M = ((143, 116, 122, 116, 132, 114, 132, 140, 142, 106, 126), (129, 121, 129, 123, 138, 122, 130, 138, 133, 113, 123), (135, 141, 111, 120, 138, 131, 110, 125, 127, 121, 109), (146, 127, 116, 117, 124, 120, 125, 127, 137, 120, 127), (144, 123, 121, 119, 121, 119, 131, 129, 138, 121, 132), (130, 141, 119, 129, 124, 135, 117, 116, 122, 139, 123), (149, 120, 119, 115, 123, 115, 132, 133, 141, 114, 131), (139, 126, 122, 122, 122, 123, 129, 127, 134, 125, 130), (136, 119, 130, 125, 120, 120, 137, 131, 136, 124, 138), (134, 139, 113, 120, 139, 130, 112, 127, 128, 119, 109), (141, 120, 125, 121, 121, 119, 134, 131, 137, 122, 135), (134, 127, 126, 125, 123, 125, 129, 127, 131, 128, 131), (132, 137, 116, 122, 139, 130, 114, 128, 127, 120, 111))
Indices start at 1.
row 1 col 1: 143
row 3 col 6: 131
row 10 col 9: 128
row 4 col 7: 125
row 5 col 3: 121
row 10 col 1: 134
row 12 col 9: 131
row 2 col 2: 121
row 10 col 7: 112
row 9 col 3: 130
row 2 col 10: 113
row 13 col 4: 122
row 7 col 2: 120
row 8 col 7: 129
row 10 col 2: 139
row 10 col 6: 130
row 9 col 6: 120
row 7 col 3: 119
row 1 col 3: 122
row 12 col 6: 125
row 2 col 4: 123
row 8 col 8: 127
row 3 col 4: 120
row 7 col 1: 149
row 6 col 4: 129
row 5 col 9: 138
row 9 col 10: 124
row 3 col 2: 141
row 2 col 3: 129
row 8 col 2: 126
row 2 col 7: 130
row 5 col 4: 119
row 13 col 1: 132
row 13 col 6: 130
row 12 col 10: 128
row 1 col 4: 116
row 6 col 11: 123

X =
[[126 130 126 124 129 120 129 127 123 131 132 128 126 133]
 [132 123 129 133 140 139 134 129 149 127 136 129 133 128]
 [130 128 118 129 118 127 123 125 127 110 130 126 135 128]
 [126 126 136 139 105 135 122 134 122 112 128 124 129 121]
 [127 122 128 146 138 123 126 121 107 133 132 130 128 134]
 [127 125 135 125 122 135 123 132 127 118 131 123 125 119]
 [126 122 127 139 130 124 129 123 104 134 132 128 133 127]
 [133 140 126 118 132 127 119 126 126 131 129 128 138 138]]
Rows and columns are counted from 1.
(1, 1) -> 126
(4, 4) -> 139
(3, 6) -> 127
(4, 10) -> 112
(1, 11) -> 132
(5, 4) -> 146
(8, 8) -> 126
(3, 10) -> 110
(8, 10) -> 131
(3, 5) -> 118
(6, 8) -> 132
(2, 7) -> 134
(2, 2) -> 123
(2, 11) -> 136
(2, 3) -> 129
(1, 6) -> 120
(4, 12) -> 124
(1, 14) -> 133
(3, 12) -> 126
(5, 10) -> 133
(8, 3) -> 126
(8, 11) -> 129
(4, 3) -> 136
(8, 14) -> 138
(5, 9) -> 107
(7, 4) -> 139
(2, 6) -> 139
(8, 2) -> 140
(5, 12) -> 130
(7, 5) -> 130
(3, 8) -> 125
(3, 11) -> 130
(6, 3) -> 135
(1, 5) -> 129
(7, 10) -> 134
(7, 12) -> 128

data =
133  132  126  129  128  132  131  130  131  131  134  131  134  137
133  133  127  129  127  127  127  123  125  126  123  123  123  122
121  121  117  122  122  125  126  127  129  130  131  131  132  135
133  131  134  130  126  125  126  123  125  123  122  125  124  121
124  125  128  126  130  128  130  132  134  137  138  141  143  141
139  135  126  130  132  131  129  128  127  127  126  123  121  123
119  123  117  124  122  124  126  126  127  128  131  127  129  132
117  117  120  121  125  123  127  127  127  130  132  132  134  137
120  117  118  121  122  127  129  131  134  133  136  141  141  141
125  133  131  135  134  133  135  133  133  132  130  127  134  129
107  126  130  131  132  133  133  134  135  138  135  135  137  142
Rows and columns are counted from 1.
(1, 1): 133
(9, 13): 141
(10, 8): 133
(11, 1): 107
(6, 12): 123
(2, 13): 123
(7, 11): 131
(6, 2): 135
(9, 5): 122
(2, 5): 127
(3, 13): 132
(2, 8): 123
(5, 6): 128
(4, 13): 124
(10, 13): 134
(5, 8): 132
(5, 14): 141
(7, 13): 129
(6, 11): 126
(1, 14): 137
(3, 11): 131
(4, 6): 125
(8, 10): 130
(4, 9): 125
(5, 2): 125
(8, 1): 117
(10, 3): 131
(3, 5): 122
(10, 7): 135
(3, 9): 129
(1, 11): 134
(11, 8): 134
(4, 8): 123
(5, 1): 124
(6, 4): 130
(11, 12): 135

grid =
[[116 126 129 137 128 119 133 121 135 125 124]
 [128 131 135 118 127 122 129 115 129 132 126]
 [124 124 128 128 128 134 130 135 124 128 131]
 [141 124 129 129 124 122 126 124 120 132 154]]
Rows and columns are counted from 1.
row 1 col 1 => 116
row 1 col 2 => 126
row 2 col 1 => 128
row 4 col 8 => 124
row 3 col 11 => 131
row 4 col 3 => 129
row 3 col 10 => 128
row 1 col 3 => 129
row 1 col 4 => 137
row 2 col 5 => 127
row 4 col 7 => 126
row 4 col 11 => 154
row 3 col 1 => 124
row 4 col 10 => 132
row 2 col 10 => 132

arr =
[[145 123 131 131 117 123 130 113 142 125 134]
 [135 133 114 138 123 119 136 114 133 118 138]
 [140 135 119 117 117 121 115 126 132 121 116]
 [123 137 117 135 116 129 137 120 142 133 140]
 [116 122 123 127 125 133 104 138 121 128 126]
 [131 129 140 134 112 132 132 122 133 108 123]
 [119 116 123 134 114 124 123 125 112 117 134]
 [127 131 137 126 145 119 142 123 113 133 123]
 [122 132 115 125 144 124 125 133 118 144 134]
 [134 137 119 129 111 132 139 128 128 135 145]]
Indices start at 1.
row 1 col 1 => 145
row 8 col 5 => 145
row 6 col 3 => 140
row 7 col 7 => 123
row 7 col 8 => 125
row 10 col 8 => 128
row 1 col 2 => 123
row 7 col 11 => 134
row 2 col 1 => 135
row 5 col 4 => 127
row 4 col 1 => 123
row 2 col 5 => 123
row 9 col 9 => 118
row 6 col 5 => 112
row 10 col 6 => 132
row 9 col 8 => 133
row 3 col 6 => 121
row 9 col 7 => 125
row 9 col 6 => 124
row 3 col 1 => 140
row 2 col 10 => 118
row 4 col 2 => 137
row 4 col 8 => 120
row 9 col 4 => 125
row 6 col 9 => 133
row 10 col 3 => 119
row 5 col 5 => 125
row 7 col 9 => 112
row 1 col 4 => 131

a =
[[116 130 137 130 130 131 131 120 137 117 128 148]
 [100 140 119 118 136 120 112 143 129 115 107 138]]
Indices start at 1.
row 1 col 1	116
row 1 col 4	130
row 1 col 6	131
row 1 col 2	130
row 2 col 12	138
row 2 col 5	136
row 2 col 3	119
row 2 col 11	107
row 1 col 8	120
